m = 6.34,4.57,-5.13,6.35,3.12,2.58,-5.28,5.53,4.04,-6.74,3.90,5.16,2.59,4.33
The entry just left of 2.58: 3.12
Read off the third entry from the left.
Answer: -5.13
The 2nd entry is 4.57
The 2nd entry from the right: 2.59
Read off the third entry from the right.
Answer: 5.16
The 4th entry is 6.35
The entry just left of 4.57 -> 6.34
Read off the entry just right of the smallest entry.
Answer: 3.90
Read off the first entry from the right.
Answer: 4.33

M =
37	55	44	69	72	56	57	49	13	85	60	17	70	54
51	61	39	78	35	84	30	12	31	39	50	83	35	84
70	85	85	40	70	53	79	28	61	60	62	24	54	64
53	51	35	65	63	66	80	74	57	85	75	73	16	17
54	27	17	59	25	13	48	56	57	49	14	63	84	62
68	25	37	58	66	25	78	65	51	66	61	48	64	49
25	33	71	72	78	24	28	53	76	42	81	73	69	31
74	19	74	85	13	73	51	36	73	40	52	69	16	86
62	84	32	60	20	50	54	55	65	36	84	85	61	47
Counting starts at 0.
The entry directly below the smallest entry? 28
The entry at row 2, column 2 -> 85
The entry directly above the largest entry? 31
The entry directly below 19 is 84
The entry directly above the smallest entry: 49
The entry in the top-left corner is 37
The entry in the bottom-right corner is 47
The top-right entry? 54
The entry just left of 44 -> 55
The entry at row 0, column 2: 44
The entry at row 2, column 1? 85
The entry at row 2, column 0: 70
The entry just right of the smallest entry is 31
The entry at row 1, column 0 -> 51
The entry at row 1, column 2? 39
The bottom-left entry? 62
The smallest entry is 12
The entry just left of the largest entry? 16

data =
array([[576, 573, 550, 616, 548, 544, 780, 594, 557, 480, 564, 434, 572],
       [587, 565, 820, 561, 566, 586, 683, 388, 551, 577, 601, 570, 596],
       [563, 571, 180, 569, 563, 573, 489, 568, 677, 707, 585, 818, 555],
       [587, 604, 415, 546, 582, 607, 472, 517, 611, 502, 601, 412, 575],
       [571, 595, 516, 620, 582, 607, 650, 504, 537, 588, 601, 389, 584],
       [575, 571, 719, 581, 529, 548, 537, 581, 597, 588, 544, 660, 567],
       [568, 582,  78, 577, 573, 573, 586, 529, 571, 664, 531, 705, 552],
       [564, 571, 415, 569, 560, 599, 699, 620, 571, 588, 552, 525, 540],
       [595, 578, 550, 604, 601, 552, 505, 645, 544, 512, 597, 479, 590],
       [564, 573, 449, 604, 563, 535, 667, 684, 611, 566, 585, 728, 549]])
Counting starts at 0.
The maximum: 820
The minimum -> 78
The entry directly below 570 -> 818
The entry just left of the smallest entry -> 582
The entry in the bottom-left corner is 564
Which number is the entry in row 1 and column 0?
A: 587
The entry in the top-right corner: 572
Which number is the entry in the top-left corner?
A: 576
The entry at row 0, column 2 -> 550
Which number is the bottom-right entry?
A: 549
Which number is the entry in row 2 and column 0?
A: 563
The entry directly below the largest entry is 180
Which number is the entry just left of 567?
A: 660
Which number is the entry directly below 560?
A: 601
The entry directly below 505 is 667
Which number is the entry directly below 531?
A: 552
Which number is the entry directly above 590?
A: 540
Which number is the entry at row 2, column 1?
A: 571
Which number is the entry directly below the smallest entry?
A: 415
The entry at row 0, column 1: 573
Which number is the entry just left of the largest entry?
A: 565
The entry just left of 599 is 560

a =
array([[22, 23, 23, 22, 23, 22, 25, 35, 69],
       [23, 21, 22, 26, 47, 85, 79, 42, 24],
       [25, 39, 79, 86, 48, 26, 23, 21, 24],
       [22, 22, 23, 22, 26, 50, 85, 78, 41],
       [22, 22, 27, 51, 86, 76, 38, 25, 23],
       [22, 22, 23, 22, 22, 23, 30, 62, 90]])
Read off the second entry on the diagonal from the top-right corner.
42
Read off the entry directly below 41.
23
Read off the third entry from the end, reading row by row.
30
Read off the second entry on the main diagonal.
21
Read off the fourth entry, reading row by row.
22
Read off the last entry, reading row by row.
90
Read off the 5th entry in reading order.
23
Read off the entry directly below 47.
48
The largest entry in the first column is 25
Read off the top-left entry.
22
The second entry from the end, reading row by row: 62
The entry just left of 78 is 85
The entry in the bottom-left corner -> 22
The second entry in reading order is 23
Read off the entry directly below 39.
22
Read off the top entry of the column that holds the largest entry.
69
Read off the third entry, reading row by row.
23
The entry just left of 48: 86

[[-451  494  349  686 -313  475  464  372  392  450  505 -464]
 [-530 -498  467 -491  440  598 -432  452 -405  312  520  290]
 [-335  555  733  464 -460  379   37  276  536  727  415 -495]]
The largest entry in the first column -> -335
The 1st entry on the main diagonal -> -451
What is the third entry on the diagonal from the top-right corner? 727
The last entry in the row that holds the largest entry: -495
The largest entry in the last row is 733
What is the entry just right of 450? 505
The entry directly below -451 -> -530
The entry just left of the largest entry is 555
What is the entry just left of 37? 379
The third entry, reading row by row: 349
What is the entry directly above -460? 440
What is the largest entry in the first row? 686
The entry directly above 312 is 450
What is the 2nd smallest entry? -498
